One turning vector, and how many ticks it has turned:
The counts run from 0 to 234.
[99,82,96,115,98,101,114,101,63,104,78,116,100,75,125,103,118,104,132,128,101,61,105,150,110,121,88,104,106,131,87,76,88,100,102,118,112,117,87,115,102,102,103,131,100,97,104,91,65,123,122,99,104,80,108,94,105,122,100,112,105,93,93,99]
155
[109,104,124,125,86,112,110,90,48,114,79,103,88,85,120,119,101,98,124,128,103,92,114,135,125,123,93,102,108,113,95,83,99,100,102,124,106,105,108,121,100,111,120,127,93,116,111,130,67,125,101,116,89,84,98,102,82,112,105,128,115,80,83,102]
175
[127,87,115,116,103,109,101,85,68,120,86,99,97,86,104,106,107,88,98,146,96,80,119,131,135,102,81,100,102,109,98,78,84,98,99,112,104,121,77,116,85,111,109,122,108,104,112,136,76,125,97,118,92,78,82,122,89,115,114,92,108,81,62,103]
50
[120,94,116,113,94,104,104,101,67,96,89,109,104,96,108,110,115,79,101,143,104,76,122,135,134,113,81,101,98,117,94,76,104,97,91,112,99,110,86,111,75,98,93,126,113,104,104,126,73,118,100,111,102,64,87,116,79,115,112,109,113,77,69,112]
129
[103,98,134,119,98,104,96,103,60,109,98,101,107,85,128,100,106,78,104,134,94,71,118,138,130,114,96,97,109,117,101,87,98,100,96,117,113,93,104,123,100,93,119,125,101,114,94,121,82,108,92,114,101,66,102,120,102,128,125,126,85,90,73,108]
185
[105,86,105,126,111,113,108,92,68,118,88,111,108,85,113,84,118,77,118,143,100,57,107,133,126,107,97,98,115,105,83,75,84,100,83,107,105,107,85,118,88,97,91,105,92,94,98,116,77,128,111,116,93,66,87,112,106,130,119,94,86,103,77,108]
60
[100,86,115,112,92,97,102,100,57,115,96,124,99,82,115,93,114,85,119,118,97,61,105,144,115,128,93,108,105,136,107,90,85,98,108,122,126,101,94,123,100,107,121,140,96,104,91,100,61,111,103,106,106,78,110,101,114,128,96,117,96,97,81,96]
87
[117,87,103,93,105,100,110,99,75,124,105,118,102,86,108,99,119,70,103,141,98,55,110,136,115,114,90,105,105,119,90,84,89,100,82,114,115,110,82,112,79,91,107,120,100,92,93,117,75,113,108,121,95,69,90,110,107,138,100,90,94,104,67,126]
127
[93,94,102,116,89,115,116,95,51,115,91,128,108,82,117,94,121,100,137,125,104,74,97,137,113,124,93,102,114,130,88,76,95,93,92,120,113,110,95,118,103,96,104,126,88,107,92,101,66,125,114,101,100,76,105,91,102,123,87,120,114,96,103,102]
160
[114,86,133,125,90,107,97,94,52,113,84,101,90,90,111,99,112,86,116,132,94,79,113,131,132,122,97,106,103,111,102,91,84,99,108,116,114,102,101,125,97,122,124,131,103,107,103,125,68,127,84,109,96,77,101,107,100,112,113,123,95,84,70,92]
169
[115,73,107,119,108,106,97,99,71,113,81,113,93,94,102,89,120,80,112,142,95,55,104,133,127,107,105,100,102,113,93,80,71,99,97,114,109,101,92,119,82,119,100,115,108,82,107,119,68,124,98,105,96,70,94,115,100,125,116,97,95,96,68,104]
230
[96,89,106,105,95,96,111,109,58,106,87,118,91,84,126,115,115,95,126,124,104,68,101,153,110,124,101,101,106,134,91,79,95,106,100,130,113,98,111,116,104,96,114,129,94,103,108,103,63,113,117,113,99,79,111,97,93,126,101,126,108,92,86,108]
93
[124,81,111,128,100,117,106,99,67,106,71,101,88,92,107,97,120,96,122,150,97,67,111,121,126,102,96,104,105,107,91,77,67,96,106,112,110,114,98,120,97,127,111,121,116,93,107,124,71,138,99,99,95,84,97,108,98,109,109,97,107,85,76,99]
152
[96,89,105,123,104,101,109,101,71,105,84,103,112,78,126,95,110,84,119,139,101,62,113,141,123,116,83,97,111,118,86,74,97,99,87,114,108,118,75,118,94,88,87,118,96,99,97,102,76,123,121,112,103,70,98,112,103,124,120,105,93,91,85,101]
139
[122,83,91,91,105,106,111,90,76,129,97,119,93,81,104,100,117,101,112,141,95,63,106,132,108,104,80,101,103,127,92,79,85,100,96,114,116,121,71,116,92,99,113,125,102,95,101,118,74,115,115,116,97,83,88,111,104,138,92,84,110,94,72,114]
132
[107,78,116,120,102,108,93,103,63,118,95,115,95,87,118,84,120,84,120,133,92,52,102,139,119,111,110,102,108,125,101,86,75,100,100,116,121,93,104,124,102,109,118,122,97,94,89,111,76,117,96,108,101,69,103,110,119,131,113,112,85,106,78,100]
3
[109,94,131,126,89,122,101,83,46,119,90,117,99,91,106,84,116,89,125,127,94,89,103,124,134,115,97,100,113,115,102,83,87,91,102,116,110,101,97,124,99,117,113,126,96,116,93,134,69,124,84,102,98,69,92,107,101,118,96,124,104,92,87,92]
164
[105,92,108,98,100,91,107,111,66,107,98,117,96,81,123,121,109,92,104,135,106,65,108,153,112,114,88,100,100,133,97,82,106,107,97,125,110,102,98,115,94,84,112,131,103,103,103,112,78,101,116,120,101,69,102,115,90,130,109,115,117,86,78,118]
31
[119,99,121,110,89,110,107,114,64,95,94,99,86,99,116,118,119,78,102,152,100,78,120,134,128,112,98,101,102,109,92,89,93,99,90,120,105,91,120,111,89,100,122,126,111,102,97,130,81,119,101,114,93,73,101,106,85,111,109,119,112,90,69,124]
27
[119,103,122,107,90,109,114,88,55,117,89,106,94,85,115,119,104,95,108,135,98,95,116,133,129,114,81,100,103,118,96,80,106,101,99,119,102,112,95,113,95,101,120,126,99,123,107,141,77,116,102,120,91,81,87,109,79,114,102,116,120,76,73,109]
113
[110,88,93,105,107,106,115,99,71,109,89,122,107,74,124,104,121,106,120,137,104,64,109,144,113,112,76,97,105,134,93,67,97,97,95,116,111,129,74,116,98,86,101,129,104,103,102,102,76,118,126,103,109,78,97,108,103,128,97,98,120,88,86,105]
217
[101,86,93,109,101,114,119,105,67,98,93,119,114,85,126,91,128,86,127,143,103,56,109,132,114,116,85,100,111,123,83,74,87,94,86,108,111,115,87,112,96,90,93,125,101,92,87,101,79,124,126,102,108,71,101,98,111,124,93,102,104,102,92,118]
223
[102,85,105,127,105,119,101,106,61,107,88,113,97,93,116,84,126,85,129,143,99,58,100,133,119,108,118,95,117,111,88,73,78,98,87,117,105,88,115,118,104,108,108,114,100,89,91,115,80,122,100,103,97,65,102,108,103,128,113,113,97,104,88,109]
162
[120,97,93,90,104,110,111,108,70,115,103,118,90,75,127,116,119,110,121,145,99,68,109,137,103,102,86,94,106,131,89,75,94,103,96,120,115,110,97,113,105,83,126,130,103,105,98,118,89,109,124,115,96,82,98,111,95,131,94,101,125,91,86,127]
115
[104,101,129,123,93,110,98,113,56,96,93,99,102,91,137,109,112,83,113,141,97,79,124,133,132,114,95,98,111,116,97,84,98,99,92,119,107,95,116,118,102,89,114,129,106,114,91,119,88,117,100,109,105,67,114,118,98,116,121,133,101,87,79,112]
21
[98,99,108,110,103,111,101,117,58,108,102,119,97,83,134,106,116,100,124,137,100,64,104,142,112,109,106,90,114,130,94,76,93,107,93,123,111,91,119,116,113,83,120,128,98,103,91,113,88,106,112,108,103,66,110,115,100,131,110,121,111,98,92,117]
99
[113,95,107,117,95,130,112,88,49,131,92,126,98,89,107,85,126,103,137,136,96,78,99,111,117,109,99,97,120,118,91,78,79,94,96,114,112,103,102,121,106,112,119,123,93,104,92,127,72,128,99,102,93,78,95,97,106,124,85,108,111,104,94,106]
80
[95,89,99,118,103,115,109,109,56,104,89,126,98,87,125,94,129,94,137,134,104,59,96,141,115,116,108,93,115,129,85,71,88,96,90,122,108,97,113,113,103,96,101,120,95,89,93,104,74,120,115,101,103,66,108,102,104,128,100,118,107,100,100,110]
161
[123,98,104,126,100,118,111,103,65,94,76,100,99,84,126,112,118,99,115,154,101,80,121,127,129,104,75,92,107,112,91,67,87,95,97,111,101,124,90,116,95,102,99,123,119,106,102,123,83,128,112,101,100,78,93,117,83,110,110,101,123,76,80,105]
135
[114,94,116,126,97,116,116,84,64,111,74,95,109,81,121,103,103,94,114,143,98,84,122,131,133,114,73,96,113,103,88,70,99,95,93,110,103,124,74,119,92,103,96,119,103,117,103,123,76,135,112,111,97,81,91,110,92,110,111,101,104,80,81,97]
56
[109,83,108,112,90,108,115,84,57,122,83,116,100,77,112,98,112,105,134,122,96,77,100,136,116,122,82,106,106,127,93,77,85,99,105,118,120,125,76,123,101,112,112,133,95,106,104,105,57,130,111,104,101,86,100,92,104,118,94,107,110,89,88,91]
154
